In the data rows, 128 means zero.
Every row has a hidden score from 0 to 30. What is each row's score? 15 is about the middle. The score is a weighted sum of the row's numbers plus the product of two more (or one squared), each taken from its middle value.
[169 133 142 126 145 63 186 131 50 108 46 111 169 123 175 71 99 82 134 6 186 225 138 179 124 109 164 144 154]: 3
[122 156 171 136 119 144 130 104 104 131 126 91 152 117 128 131 111 138 171 36 162 177 161 135 140 122 157 112 148]: 6
[128 145 119 110 128 103 131 162 97 156 184 133 162 147 130 139 158 131 106 117 147 103 119 130 154 137 121 161 143]: 11
[153 202 175 129 178 148 122 139 87 89 35 111 145 131 164 50 161 37 68 67 93 87 158 128 125 98 163 122 105]: 28
[119 144 125 119 110 156 138 98 140 101 132 151 128 148 112 160 114 138 139 129 125 147 136 197 132 97 152 158 116]: 8
[108 111 176 148 157 64 107 110 154 103 113 106 133 115 126 91 88 136 105 159 150 162 137 160 104 104 142 134 174]: 11
[72 120 98 155 153 98 84 94 152 125 97 109 125 85 121 183 110 201 140 150 200 100 119 109 104 146 79 125 126]: 19
[127 100 153 93 123 164 168 99 82 84 118 151 114 90 152 120 162 163 131 94 134 107 84 178 145 95 185 153 153]: 7
[164 173 166 133 135 82 136 119 94 194 147 171 118 188 95 170 143 113 133 107 113 104 121 173 156 64 144 127 133]: 13
[124 110 79 136 157 149 150 57 80 99 152 155 93 142 124 123 161 127 108 113 236 115 106 137 119 105 101 146 132]: 16
[97 113 104 87 95 165 112 99 132 81 84 108 154 130 115 124 128 133 123 141 150 101 80 124 67 89 98 171 159]: 15
[113 105 112 124 123 165 157 73 111 94 151 109 95 176 104 130 153 139 92 129 187 128 148 139 148 147 116 123 151]: 19
[124 219 113 181 74 190 115 121 177 159 172 116 136 90 86 197 66 175 155 147 116 124 151 35 169 38 108 129 148]: 11
[180 123 164 95 125 119 121 86 153 137 120 165 100 89 133 79 137 114 154 140 143 68 133 137 162 135 138 155 140]: 5
[156 130 189 147 179 134 94 174 115 142 76 122 185 89 139 151 88 150 166 135 123 171 130 81 189 175 148 192 127]: 11
[170 114 84 155 144 136 96 94 103 178 123 113 142 111 115 145 158 82 123 47 76 119 135 168 163 179 160 108 78]: 17
[98 107 123 155 99 147 119 150 142 168 148 136 134 126 119 171 166 146 185 134 104 160 117 126 122 138 142 129 100]: 17
[124 114 143 131 105 137 112 122 131 124 114 169 155 133 125 138 116 123 165 115 150 144 122 138 122 138 130 127 123]: 9
[115 103 104 183 139 125 106 124 160 145 132 149 128 107 132 148 117 164 134 172 148 134 109 105 136 188 101 101 91]: 16
[126 125 121 150 127 129 141 129 138 125 102 159 129 118 156 131 133 120 153 140 113 130 95 117 139 106 101 124 156]: 14
[143 121 164 170 155 138 118 175 125 93 163 143 112 158 117 113 86 114 111 118 155 108 135 145 114 139 193 193 101]: 16
[186 88 153 101 101 97 97 144 138 137 101 78 142 102 149 59 98 143 119 131 136 117 119 136 146 104 176 131 193]: 6
[107 99 136 186 72 137 94 158 186 120 138 126 165 131 168 145 140 160 185 146 87 136 108 103 149 142 132 118 114]: 15
[108 156 110 172 84 148 121 174 143 149 166 64 123 96 143 155 119 141 113 126 95 113 154 93 158 108 88 136 124]: 18
[147 129 124 91 107 161 148 151 74 37 162 125 112 115 142 127 127 131 92 113 147 115 51 138 95 86 198 91 127]: 13
[155 160 134 150 141 73 61 148 128 196 130 120 104 92 81 83 106 139 119 152 139 199 124 133 134 155 122 131 175]: 13
[162 120 100 139 183 104 208 176 100 117 119 136 121 137 175 156 124 139 72 104 170 181 74 172 138 153 167 130 145]: 15
[127 127 134 132 129 155 132 87 151 122 136 140 106 153 111 129 141 120 128 126 141 90 103 159 140 118 115 146 158]: 16
[106 149 126 152 116 146 147 159 139 144 108 143 169 112 161 189 193 117 167 123 74 114 120 116 133 164 142 149 128]: 27
[154 167 150 200 170 127 42 86 76 132 136 121 88 166 90 149 145 128 162 62 120 142 172 132 135 85 133 122 89]: 23
[121 176 157 99 115 122 138 133 161 117 150 97 112 155 127 68 139 90 130 98 107 123 133 118 122 152 72 67 125]: 19
[101 81 79 75 87 168 123 106 147 63 114 212 75 165 169 149 112 142 117 177 149 142 73 145 129 120 62 120 181]: 7
[128 182 122 145 164 127 103 117 95 123 154 134 138 165 160 92 139 117 122 98 135 113 155 156 131 150 131 173 130]: 15
[114 112 162 116 104 138 104 150 132 125 117 128 135 50 133 158 134 124 112 140 99 135 97 119 96 93 81 108 136]: 12
[141 103 126 111 137 148 120 106 147 122 121 154 125 167 113 133 118 149 144 162 128 126 126 114 109 119 119 148 130]: 13
[98 143 93 120 137 113 174 140 142 183 117 185 129 94 107 170 200 92 152 110 108 117 101 139 125 175 166 170 174]: 20
[127 92 122 107 125 156 107 147 125 109 100 142 144 140 135 93 106 122 89 132 176 100 101 141 143 99 155 151 142]: 10
[117 33 136 132 156 95 153 119 136 139 122 147 151 61 164 113 142 196 133 143 111 115 157 146 43 234 174 138 186]: 13
[119 106 104 141 151 149 108 158 140 133 183 107 121 133 106 109 156 148 131 144 136 138 180 105 162 160 106 139 126]: 20
[113 92 148 119 151 78 153 115 104 129 112 171 149 103 127 86 139 109 129 105 112 116 125 129 154 82 118 149 120]: 12
[119 123 133 128 166 118 144 138 142 121 121 136 141 157 116 83 129 122 137 127 111 113 119 136 133 138 152 159 119]: 18
[127 102 121 110 151 136 102 132 118 148 136 104 138 109 128 168 120 101 140 98 127 135 102 107 189 187 136 136 98]: 8
[185 168 55 136 155 92 110 99 131 143 124 121 120 176 154 88 150 148 94 72 77 127 163 144 127 140 143 74 118]: 22
[67 156 91 95 108 158 104 100 183 133 99 77 96 91 136 228 43 193 124 138 139 96 134 89 189 116 133 76 120]: 7
[115 124 161 78 73 183 146 229 103 141 112 115 152 65 134 74 82 139 131 148 123 125 146 121 118 50 95 143 130]: 6
[116 152 117 157 139 140 125 132 122 158 151 144 140 150 125 143 180 112 142 119 147 117 142 143 164 190 121 151 126]: 18
[134 147 114 123 127 124 121 123 111 127 142 75 109 160 165 151 103 141 98 117 150 113 117 117 153 132 127 126 120]: 11
[187 108 132 122 195 123 108 162 147 155 193 189 180 135 142 126 147 90 120 121 168 151 138 191 115 168 140 173 124]: 11
[149 177 122 158 154 91 76 148 120 218 128 147 95 117 109 98 134 139 129 123 115 239 137 136 136 152 146 112 181]: 15
[115 70 106 143 151 132 156 88 171 125 142 110 132 130 138 124 141 162 134 153 155 133 130 133 99 180 124 133 133]: 16
[203 190 85 163 125 168 130 81 124 156 141 192 147 129 140 170 138 106 161 91 88 109 130 124 170 115 184 91 103]: 8
[104 104 101 57 132 102 157 150 97 136 129 79 59 165 138 124 153 102 112 119 127 154 67 94 124 108 147 85 168]: 20
[153 90 124 152 180 101 138 167 121 134 117 136 118 144 93 95 90 129 117 143 135 142 175 102 85 120 151 139 57]: 22
[119 140 125 171 148 126 155 108 154 113 127 179 127 150 95 179 140 137 108 120 136 106 113 154 133 121 122 139 169]: 20
[82 78 144 152 122 106 80 122 117 144 99 123 156 77 108 168 95 98 128 100 171 94 64 125 127 142 148 110 93]: 11
[107 94 147 174 172 72 125 131 68 131 129 154 133 101 90 124 125 126 133 133 122 151 118 155 116 100 146 116 118]: 19
[192 133 78 182 147 87 74 106 107 165 101 117 136 146 152 108 153 143 97 104 121 124 139 166 137 143 167 88 119]: 18
[92 135 83 123 125 146 163 127 97 127 140 86 94 167 115 165 101 152 101 126 149 139 159 79 165 112 130 145 126]: 20
[139 101 149 143 127 134 131 129 156 107 153 146 98 166 70 106 87 104 134 146 129 86 130 117 133 104 149 202 56]: 18
[85 111 129 119 164 122 170 91 135 185 64 102 82 118 140 156 148 105 90 120 99 141 112 114 71 176 165 126 85]: 23
[119 151 104 137 125 155 100 167 134 137 125 89 111 131 110 126 81 134 86 149 117 134 160 113 168 140 123 152 164]: 16
[104 119 160 155 99 101 119 113 125 132 149 154 184 109 117 122 99 149 153 148 150 180 120 137 143 154 136 100 121]: 2
[116 105 118 147 87 163 115 139 140 133 141 124 147 122 99 121 130 114 135 129 116 115 115 141 121 105 109 156 127]: 15
[123 163 137 114 171 116 135 110 159 150 131 141 119 151 150 81 139 128 144 104 111 126 164 130 152 154 117 58 116]: 17
[113 41 139 132 90 59 166 106 139 142 96 85 133 94 204 107 159 177 116 136 133 102 102 97 0 204 130 142 157]: 15
[185 112 61 133 135 110 60 80 100 207 119 108 144 102 131 93 148 88 79 32 45 127 148 161 137 181 176 69 38]: 17
[123 161 136 116 143 102 116 104 130 172 173 138 98 192 88 170 136 142 121 130 107 151 97 168 150 116 84 123 105]: 16
[105 101 167 168 139 88 156 118 95 102 112 194 177 108 92 110 128 108 139 178 137 141 93 122 114 90 148 146 106]: 11
[162 139 109 100 159 142 73 164 138 119 185 113 107 135 127 91 158 117 95 144 177 82 178 147 160 151 128 153 137]: 16
[132 179 149 142 117 180 99 120 145 128 128 126 123 127 92 145 102 158 155 134 125 123 130 129 118 100 142 142 144]: 15
[154 151 176 140 162 132 129 131 116 121 111 122 124 136 137 120 119 110 138 109 154 111 107 146 135 103 170 142 154]: 16
[164 135 172 108 68 197 180 171 168 159 136 110 160 98 162 115 58 135 169 136 84 120 133 173 113 68 88 124 140]: 4
[94 76 151 134 82 171 157 136 114 110 104 171 190 123 154 102 127 148 136 200 191 127 78 128 110 137 141 141 149]: 8
[157 110 114 109 137 123 120 132 123 116 143 172 119 161 127 141 127 79 130 135 105 118 163 129 155 144 168 109 74]: 11
[129 122 128 152 162 151 137 134 141 182 138 171 160 123 122 147 187 79 170 122 99 115 140 122 167 184 160 122 113]: 18
[127 150 140 147 146 102 84 98 145 148 96 144 111 123 115 102 166 149 155 121 125 101 149 143 136 157 156 153 160]: 20
[116 125 121 106 113 180 140 116 162 114 147 127 141 134 131 138 123 140 148 147 105 106 67 121 125 113 95 138 150]: 13
[136 122 162 162 114 145 140 170 125 131 111 130 104 162 100 87 82 85 113 122 123 131 159 145 150 121 163 176 77]: 15
[151 129 124 133 111 119 149 143 145 178 183 132 110 161 169 121 130 112 119 134 125 124 168 100 155 156 113 108 128]: 10
[144 136 119 129 88 114 134 152 138 111 162 97 104 139 163 130 150 134 130 110 122 123 145 87 130 114 95 99 110]: 15
[133 101 123 78 106 141 128 109 155 129 123 133 161 156 114 102 124 118 122 143 143 101 103 119 104 120 117 145 161]: 10
[112 142 148 180 98 166 123 107 171 180 126 96 125 102 121 114 136 115 148 120 126 114 140 154 158 113 124 90 143]: 16
[120 107 147 154 51 173 95 181 112 64 170 109 216 148 108 143 197 171 104 134 69 114 58 99 67 118 36 108 84]: 29
[125 140 140 148 134 150 122 175 123 174 101 171 139 94 90 152 144 115 185 112 94 169 127 120 122 137 161 154 126]: 19
[100 131 189 145 109 36 84 80 96 161 68 87 143 103 116 89 127 153 158 79 227 199 131 175 58 62 61 103 95]: 10
[176 127 156 147 150 153 109 152 149 107 74 81 150 106 140 123 89 132 144 143 122 155 94 102 175 133 113 229 157]: 8
[117 113 152 144 82 152 130 140 118 94 150 134 173 164 91 152 189 133 121 138 86 110 93 155 106 118 51 132 132]: 21
[141 111 136 144 150 99 121 127 145 138 103 127 130 127 126 111 126 137 149 132 114 130 135 115 135 158 122 173 124]: 14
[126 119 171 191 178 87 77 87 97 141 108 126 96 130 92 101 134 123 160 106 141 147 109 191 106 120 123 96 138]: 22
[113 121 10 173 127 68 102 65 175 118 109 110 143 98 162 115 194 162 163 120 54 119 143 173 120 138 155 132 187]: 25
[81 151 110 142 80 123 158 123 148 145 138 83 130 166 131 165 128 123 157 108 102 125 173 97 165 120 117 140 129]: 16
[101 71 124 124 62 153 153 145 99 47 150 112 201 180 127 114 219 120 112 139 55 106 86 167 61 170 23 140 121]: 24
[133 135 169 141 116 89 147 104 149 143 179 157 116 188 83 174 146 141 114 135 105 115 132 172 103 120 101 119 156]: 17
[65 117 157 111 87 133 147 112 136 114 114 141 129 134 144 172 139 101 138 132 95 134 137 128 119 113 62 109 163]: 11
[152 164 147 84 155 94 68 121 107 202 91 165 100 135 99 106 137 91 157 103 85 193 123 116 137 125 149 95 139]: 14
[126 152 86 94 106 140 137 126 151 126 159 95 120 171 134 146 117 122 116 142 83 118 119 81 165 165 113 88 89]: 16
[143 173 120 91 137 128 168 110 115 112 103 120 132 126 129 114 168 111 124 117 126 92 99 94 126 69 138 167 121]: 16
[137 151 113 58 92 119 111 123 145 119 153 90 86 134 150 112 77 121 122 158 119 99 91 50 125 151 90 37 103]: 11
[87 106 140 159 128 134 99 121 156 91 127 116 129 105 153 99 93 199 128 176 195 121 106 138 85 129 131 115 147]: 16
[83 50 66 139 147 108 46 138 158 131 188 141 84 159 128 143 126 183 83 151 112 177 124 61 134 190 66 56 154]: 20
[139 124 102 145 43 96 159 225 134 132 165 90 70 103 196 147 139 166 113 92 104 144 169 0 128 107 32 95 105]: 16
[155 155 120 170 132 157 103 114 178 146 148 152 125 110 95 141 128 162 156 154 111 119 112 90 157 56 130 122 140]: 16
[52 145 177 74 82 142 130 129 129 95 133 97 110 42 105 139 123 92 141 214 107 114 92 168 121 49 65 125 173]: 12
[188 97 119 117 55 121 140 84 173 146 122 78 133 80 160 87 118 106 137 94 125 109 77 115 89 89 117 139 153]: 11
[124 137 118 133 134 115 102 149 140 122 159 131 174 105 151 135 123 171 147 199 177 95 89 146 119 110 149 87 122]: 14
[84 98 62 119 48 154 173 93 165 40 128 136 123 168 118 195 73 150 147 170 111 101 157 134 73 130 58 150 84]: 21
[115 68 143 208 64 134 148 108 140 149 114 124 146 132 104 88 135 110 132 149 126 81 131 143 129 127 126 122 75]: 24
[118 206 157 163 152 185 54 122 187 88 136 84 116 104 117 93 74 142 105 129 122 153 171 172 121 95 122 121 172]: 16
[119 85 155 146 122 96 145 104 96 113 132 129 154 98 154 83 136 140 121 160 175 109 90 88 115 117 127 128 156]: 9
[138 140 167 106 153 131 165 113 143 128 83 129 145 123 153 95 120 146 132 124 151 118 81 160 88 77 146 174 97]: 14
[149 161 92 131 170 72 139 160 67 128 140 138 174 112 165 130 126 138 138 121 169 126 110 132 133 125 174 120 163]: 11
[113 152 140 104 128 128 76 71 89 115 97 137 116 162 132 124 130 148 144 34 154 200 135 153 149 141 127 103 132]: 11
[141 140 143 150 163 37 89 113 103 199 90 110 83 134 158 60 153 120 154 156 167 185 99 163 112 119 81 95 186]: 18
[114 166 122 103 176 97 136 114 120 117 119 118 89 130 144 123 149 146 96 94 106 127 158 121 92 133 123 99 138]: 22
[133 139 114 177 163 86 130 107 116 188 121 129 66 176 177 128 155 120 172 137 131 189 101 120 169 131 88 115 203]: 18
[106 90 77 120 140 125 158 83 116 110 115 246 135 52 100 87 162 139 142 109 108 90 216 192 167 60 115 186 124]: 22
[167 176 128 102 110 88 62 182 119 200 136 107 119 66 93 66 83 130 88 147 124 191 139 106 137 137 138 140 181]: 6
[135 201 158 112 77 152 81 176 143 161 133 88 151 33 105 165 64 137 110 136 111 157 94 57 105 95 54 159 59]: 4
[118 118 111 121 138 94 82 124 150 114 134 105 104 98 133 78 156 122 142 131 135 74 163 147 141 129 149 164 151]: 17
[137 158 80 71 153 83 129 121 110 103 101 101 62 134 156 126 183 104 113 136 109 107 189 123 134 155 131 112 87]: 21
[88 142 142 130 167 146 156 100 121 173 96 129 108 131 106 160 173 49 111 113 79 146 104 194 131 135 129 130 92]: 21
[125 180 90 63 145 113 146 91 124 126 103 92 93 172 169 95 166 87 115 107 95 119 190 111 138 150 89 90 104]: 20
[155 148 145 139 164 89 82 110 117 188 96 168 82 174 160 106 149 115 157 139 97 213 78 142 171 156 121 92 201]: 17
[162 139 63 161 169 132 74 119 156 148 162 113 137 151 123 116 148 171 134 114 96 108 189 117 173 155 155 84 107]: 22
[119 121 122 109 116 131 147 125 129 142 154 95 116 120 116 165 112 130 108 124 124 148 166 124 98 146 120 134 98]: 13
[166 109 128 79 155 117 77 128 139 146 130 137 100 152 119 112 108 128 94 119 115 168 178 128 89 181 158 72 105]: 13
[108 138 66 141 146 150 151 97 128 135 166 54 158 117 152 103 109 115 81 157 127 122 177 132 132 123 137 205 95]: 25
[92 150 140 128 150 196 160 123 133 170 102 153 174 155 87 139 121 136 157 186 123 111 92 115 178 103 127 167 108]: 15
[88 174 66 151 171 129 134 135 91 120 124 115 153 130 116 163 116 125 121 94 141 124 170 80 150 125 136 167 159]: 18
[106 49 40 109 82 153 87 124 206 74 184 182 82 172 113 181 71 164 139 173 105 168 132 86 111 138 54 87 162]: 14
[111 144 106 62 100 97 130 130 153 138 156 95 126 146 151 172 89 146 122 135 133 91 130 85 179 157 117 93 119]: 5
[184 79 138 157 141 107 132 77 80 131 110 148 118 190 169 120 151 143 87 129 226 122 104 111 111 109 141 126 153]: 12
[148 146 143 88 90 149 83 117 167 138 125 115 139 90 108 130 91 142 134 148 124 160 90 110 89 96 87 127 126]: 5
[101 133 148 160 116 127 157 71 92 55 147 120 113 111 116 35 147 115 83 180 244 105 45 67 109 128 100 145 145]: 17
[142 162 133 143 104 152 120 208 122 139 152 78 144 95 155 47 85 121 83 132 122 98 186 155 140 105 118 176 186]: 14
[141 121 93 98 117 141 92 145 111 94 147 149 121 215 67 167 94 77 137 140 102 152 125 93 111 145 112 191 42]: 14
[124 94 117 136 108 123 132 136 151 165 146 134 125 130 102 151 153 101 146 118 123 151 112 141 121 162 159 112 145]: 14
[116 142 117 165 119 127 97 137 87 179 139 138 162 103 116 160 133 83 137 87 116 96 105 136 166 109 140 169 114]: 10
[149 126 179 119 95 101 95 101 139 149 63 170 113 140 179 123 147 100 205 92 128 162 117 144 133 100 173 95 143]: 13
[147 172 130 152 110 107 97 141 102 167 152 106 100 129 122 131 127 163 132 83 91 183 180 99 129 135 112 128 109]: 14
[137 103 169 72 73 127 129 98 140 112 85 42 90 154 60 81 119 141 114 105 118 102 143 89 177 139 170 108 174]: 22
[94 134 128 115 141 121 135 141 147 151 166 76 94 117 137 115 91 126 130 141 116 128 170 81 148 139 101 76 108]: 19
[118 128 146 151 105 106 186 116 146 137 180 161 156 185 101 180 160 153 120 153 138 95 164 152 111 133 104 158 178]: 15
[131 154 94 130 129 144 118 145 92 84 206 115 119 142 127 123 92 160 112 137 157 120 115 121 131 112 147 90 116]: 14
[161 105 133 134 47 128 154 108 161 118 125 112 138 123 145 135 118 111 131 136 115 91 98 121 95 93 85 137 142]: 12
[101 105 166 121 136 132 178 117 95 76 126 160 135 108 117 146 129 124 129 161 125 139 110 163 156 84 145 135 132]: 9
[129 147 101 166 136 113 86 109 139 114 103 97 117 135 143 142 118 171 118 127 175 93 143 125 133 117 145 148 153]: 17
[180 176 104 139 124 137 128 95 135 158 163 124 126 175 154 170 115 154 143 143 122 131 162 151 160 133 117 113 126]: 9
[126 128 182 97 122 152 126 157 87 126 126 137 147 108 87 105 121 171 148 113 106 140 123 111 145 105 160 141 100]: 10
[115 127 115 163 151 72 84 84 131 145 92 85 107 81 141 112 141 169 97 150 157 99 140 166 73 146 85 111 101]: 21
[148 91 146 136 120 174 140 143 105 90 144 147 155 127 126 135 134 170 130 144 146 159 108 176 112 132 155 127 133]: 11
[118 120 111 104 183 113 82 151 98 124 99 81 128 122 106 120 110 139 102 121 158 122 177 76 137 135 145 171 113]: 17
[115 128 124 106 89 115 95 105 185 83 117 131 91 97 152 118 98 150 148 149 145 104 98 146 108 135 120 99 170]: 9
[125 132 166 83 122 199 133 160 124 150 98 126 160 122 79 104 95 120 161 168 112 108 117 121 110 99 123 180 100]: 12
[100 90 129 117 99 92 162 153 111 107 129 91 118 112 179 91 121 155 114 114 140 118 126 120 38 155 148 116 171]: 15
[157 133 170 107 159 182 131 68 146 109 111 175 129 123 158 111 128 92 129 75 174 93 96 163 158 86 140 104 124]: 9
[157 113 204 128 166 140 91 193 97 141 53 95 175 53 130 157 80 118 166 103 121 164 126 79 207 179 147 209 127]: 6
[105 115 148 191 135 171 88 89 136 136 144 152 156 120 128 200 125 126 140 126 160 118 82 123 168 148 111 138 109]: 13
[158 139 179 116 101 114 172 141 111 103 70 136 136 127 130 134 40 101 92 106 102 92 168 140 62 141 130 99 99]: 10
[102 110 103 88 78 164 178 72 137 115 131 111 170 125 123 106 101 135 84 188 150 108 117 174 70 98 133 197 127]: 11
[171 176 107 124 126 125 96 86 105 149 107 124 110 147 148 157 142 132 132 97 125 132 152 157 146 130 162 108 113]: 11
[144 121 114 74 51 153 156 71 185 63 120 104 141 112 160 146 100 85 169 168 115 87 56 161 75 73 90 144 152]: 7
[122 160 185 122 91 121 206 142 123 60 97 116 138 96 139 163 68 142 131 155 152 103 156 114 133 142 113 137 107]: 6
[156 130 196 141 92 84 166 109 183 124 169 181 125 151 71 196 141 113 113 168 110 89 90 169 69 71 114 111 190]: 15
[103 84 86 93 128 148 149 119 107 167 147 151 114 86 108 153 169 85 146 93 106 167 118 162 88 133 153 123 139]: 13
[113 146 95 136 125 100 188 125 138 169 179 141 112 194 135 168 149 138 92 130 106 123 176 121 128 125 83 143 142]: 20
[94 114 81 167 107 78 122 98 187 98 125 114 140 126 151 120 140 150 167 170 139 111 132 143 137 130 147 205 186]: 13
[173 202 145 127 126 151 106 113 89 144 130 114 113 183 164 140 130 124 125 94 130 126 168 152 182 155 122 153 126]: 9
[145 124 105 132 121 97 101 111 133 166 110 145 106 148 128 121 144 126 153 135 118 153 127 130 132 118 147 131 152]: 13
[111 123 105 120 111 127 111 119 143 144 141 132 124 155 127 130 144 138 140 144 110 125 151 90 146 175 112 83 92]: 15
[153 165 136 134 102 107 150 142 99 174 125 136 108 144 190 95 119 103 165 97 101 180 126 106 137 110 113 87 176]: 8
[139 111 130 148 85 135 135 145 151 128 160 107 138 124 171 119 119 133 130 136 95 119 132 102 119 124 106 112 127]: 11
[122 196 121 188 143 170 119 112 163 174 111 123 107 143 91 169 123 130 138 125 91 149 132 71 182 87 151 117 99]: 21
[158 94 147 125 122 136 130 111 132 137 115 134 173 82 152 146 133 139 167 122 103 118 118 149 123 159 168 123 112]: 6
[156 110 142 128 97 113 160 102 150 149 124 91 133 145 119 103 131 116 136 135 140 103 121 110 145 150 119 116 122]: 17
[110 125 134 87 113 105 145 109 147 105 119 119 128 140 110 136 106 124 104 129 148 97 131 130 92 113 104 154 191]: 12
[163 167 144 193 110 129 176 115 141 147 186 170 125 209 142 184 148 145 115 141 136 96 159 166 132 110 80 173 162]: 15
[114 95 191 117 191 191 146 70 146 62 161 177 127 130 154 182 140 98 126 90 208 109 48 153 197 145 128 78 113]: 17
[128 137 129 145 177 88 113 140 68 103 146 119 118 171 134 120 120 133 123 90 145 160 136 169 121 118 146 109 114]: 18
[115 133 156 139 114 118 143 133 132 129 132 161 143 109 135 120 116 115 157 117 113 118 176 157 137 120 132 131 138]: 8
[144 132 103 93 138 145 107 129 117 170 118 142 100 184 79 126 113 128 159 124 91 188 120 89 116 143 113 117 106]: 17
[131 132 180 140 80 110 187 163 87 124 56 142 153 132 104 121 25 140 103 116 103 94 207 106 57 144 116 122 66]: 14
[125 125 135 174 115 179 121 123 158 121 134 147 167 157 113 155 139 152 180 138 114 115 126 71 152 118 96 145 102]: 17
[122 151 196 100 114 152 92 169 173 153 110 143 163 78 127 111 92 124 153 163 118 120 127 86 151 73 108 124 123]: 8
[168 185 119 141 102 131 141 161 145 56 178 107 118 115 124 134 119 119 118 149 131 101 82 85 154 139 137 114 119]: 15
[142 139 153 124 121 87 87 109 156 145 77 119 127 108 112 73 122 124 201 81 148 161 144 108 143 92 132 117 162]: 10
[138 111 173 126 166 84 154 119 94 111 132 173 144 94 119 110 140 104 131 121 124 120 110 134 130 87 144 140 137]: 10
[111 61 106 122 164 149 148 157 101 88 164 172 110 85 94 116 138 143 158 121 126 158 92 161 137 96 179 146 124]: 14
[99 122 123 163 135 166 183 68 103 95 143 171 111 97 112 130 179 136 110 172 225 102 118 122 167 97 94 150 136]: 15
[135 112 42 95 126 125 106 107 163 88 106 95 125 117 141 119 199 137 106 124 50 123 154 199 74 157 153 78 94]: 25
[129 175 104 161 124 154 104 202 90 132 125 57 101 84 130 95 105 97 49 147 126 96 173 144 141 73 136 183 200]: 24
[116 128 143 182 184 34 91 87 103 183 96 123 88 88 142 81 158 154 134 159 191 151 102 178 84 128 63 110 139]: 21
[149 97 142 129 143 120 106 135 156 158 108 141 147 120 119 154 151 125 158 128 129 181 127 151 103 156 174 132 108]: 16
[116 118 131 145 167 121 97 178 92 98 74 186 135 119 104 150 116 82 90 121 145 95 155 115 144 110 241 166 101]: 21
[116 162 96 122 145 105 136 133 58 105 164 108 149 126 152 158 155 171 130 138 165 89 118 132 123 107 158 117 119]: 16
[133 138 81 127 138 110 124 124 108 183 106 165 146 129 115 144 180 105 136 85 109 143 134 112 130 198 146 146 133]: 17
[98 132 93 119 76 107 179 178 103 122 145 81 83 131 162 149 98 136 104 102 115 126 189 21 109 111 53 134 126]: 22
[95 134 76 98 114 179 131 117 132 95 86 114 83 68 138 164 172 89 135 176 124 103 136 168 113 125 165 116 125]: 18
[132 114 96 124 151 155 123 108 115 155 125 157 139 182 87 144 135 130 168 104 133 198 140 105 124 150 111 155 79]: 14
[124 149 116 78 119 148 144 106 104 120 131 70 113 97 138 108 50 121 77 113 131 147 163 126 132 123 138 133 136]: 12
[132 111 105 126 153 145 121 146 142 136 145 150 108 172 127 138 113 159 131 163 126 147 121 94 153 132 114 123 147]: 16
